M =
[[8077 5987 7706 7358]
 [6768 5140 6997 7575]
 [8640 5104 8427 7677]
 [5976 4378 6831 6434]
 [8936 9161 7520 8311]
 [3268 7972 3902 5376]
 [5354 7922 5255 6655]
 [5638 1687 7664 4671]
 [6352 7270 6205 6969]
 [9794 5942 8802 8170]
 [5125 2762 6715 5596]
 [6086 8057 5807 6887]
 [5800 4183 6752 6488]]
Indices start at 0.
(0, 0) => 8077
(8, 2) => 6205
(1, 3) => 7575
(5, 1) => 7972
(4, 0) => 8936
(3, 2) => 6831
(7, 2) => 7664
(12, 3) => 6488
(6, 1) => 7922
(10, 1) => 2762
(10, 0) => 5125
(8, 0) => 6352
(8, 1) => 7270
(8, 3) => 6969
(5, 3) => 5376
(9, 2) => 8802
(1, 1) => 5140
(6, 0) => 5354
(9, 3) => 8170
(2, 3) => 7677
(9, 0) => 9794
(1, 0) => 6768

m = [[-10, -9, 9, -15, 8, 4, -24, -10, 30, 48, 19, 45], [22, -7, 12, -17, 25, 14, -14, 24, -11, 14, 12, -47]]
m[0, 0] => -10
m[1] => [22, -7, 12, -17, 25, 14, -14, 24, -11, 14, 12, -47]
m[0, 5] => 4
m[1, 2] => 12
m[1, 11] => -47
m[0, 6] => -24
m[1, 6] => -14
m[0, 4] => 8
m[0, 7] => -10
m[:, 5] => [4, 14]
m[0] => [-10, -9, 9, -15, 8, 4, -24, -10, 30, 48, 19, 45]
m[0, 1] => -9

A =
20.363	-21.710	12.915	14.906	21.636	19.198	-24.148
-2.149	5.872	8.602	7.566	1.291	4.614	9.196
4.899	1.793	10.096	9.838	7.261	8.841	3.373
22.502	-23.188	20.956	22.658	26.467	25.823	-23.832
-0.164	-5.771	17.216	16.189	7.257	12.560	-0.467
17.218	11.890	-6.005	-4.186	8.586	1.452	4.756
A[0, 0]: 20.363
A[0, 4]: 21.636
A[2, 3]: 9.838
A[1, 5]: 4.614
A[3, 0]: 22.502
A[:, 4]: [21.636, 1.291, 7.261, 26.467, 7.257, 8.586]
A[0, 3]: 14.906
A[0, 1]: -21.710
A[:, 0]: [20.363, -2.149, 4.899, 22.502, -0.164, 17.218]
A[4, 2]: 17.216
A[2, 4]: 7.261
A[5, 2]: -6.005
A[2, 6]: 3.373
A[4]: [-0.164, -5.771, 17.216, 16.189, 7.257, 12.560, -0.467]
A[5, 6]: 4.756
A[2]: [4.899, 1.793, 10.096, 9.838, 7.261, 8.841, 3.373]
A[1, 3]: 7.566
A[3]: [22.502, -23.188, 20.956, 22.658, 26.467, 25.823, -23.832]
A[4, 3]: 16.189
A[1]: [-2.149, 5.872, 8.602, 7.566, 1.291, 4.614, 9.196]
A[5, 1]: 11.890
A[0, 2]: 12.915
A[:, 6]: [-24.148, 9.196, 3.373, -23.832, -0.467, 4.756]
A[0, 5]: 19.198

W =
[[ 46.9  -6.2   0.2   7.0  79.2 -40.8 -53.6   1.7   8.4 -19.0]
 [ 34.2  20.2 -14.1   0.8  65.4  11.9 -16.7  12.3  29.4   1.2]
 [ 30.5  13.8  19.8  -8.3  52.2 -15.0 -33.1   6.7  29.3 -49.3]
 [ 48.8  -6.1   5.3   1.5  74.1 -35.2 -52.5   3.5  22.8 -15.2]
 [ 51.8  -6.1   6.8   6.2  70.5 -33.3 -50.0   4.0  10.7 -28.7]
 [ 37.0  18.0  26.8 -13.4  60.7 -16.0 -39.7   9.6  38.0 -41.3]
 [ 52.6 -12.5   0.1   9.2  64.1 -28.6 -49.1  -0.5  11.1 -21.0]
 [ 11.3  21.8  -1.2 -44.4   2.8  22.8  41.5  15.0   9.3  59.6]
 [  8.0 -23.3  -1.0 -25.6  41.8  23.0 -11.5  56.7 -35.6  13.1]
 [ 13.8  15.8  10.8 -38.0  -1.9  31.2  37.8  16.9   8.3  52.1]
 [ 42.4  28.7 -12.6  -6.1  65.3  -8.6 -14.8  -7.2   8.4 -33.4]
 [ 12.4  26.8 -46.4 -50.8 -32.8   2.3  48.6  25.5  13.9  28.4]
 [  0.4  12.8 -17.0  -2.2  -9.7 -22.9  35.8  39.1  29.9  14.5]
 [ 18.8  -7.7 -15.8 -27.2  37.0  27.2  -3.4  70.4 -19.5  15.2]]
Indices start at 0.
(0, 0) = 46.9
(0, 1) = -6.2
(8, 7) = 56.7
(9, 7) = 16.9
(5, 0) = 37.0
(8, 2) = -1.0
(12, 3) = -2.2
(2, 9) = -49.3
(3, 1) = -6.1
(3, 0) = 48.8
(3, 4) = 74.1
(4, 7) = 4.0
(2, 8) = 29.3
(10, 8) = 8.4
(2, 1) = 13.8
(13, 7) = 70.4
(5, 4) = 60.7
(3, 5) = -35.2
(5, 6) = -39.7
(7, 4) = 2.8
(12, 6) = 35.8
(10, 3) = -6.1
(13, 3) = -27.2
(4, 1) = -6.1
(1, 5) = 11.9
(13, 4) = 37.0
(4, 3) = 6.2
(11, 0) = 12.4
(4, 4) = 70.5
(9, 5) = 31.2
(9, 1) = 15.8
(2, 7) = 6.7
(1, 9) = 1.2
(12, 2) = -17.0
(0, 4) = 79.2
(12, 0) = 0.4
(6, 0) = 52.6
(1, 3) = 0.8
(3, 8) = 22.8
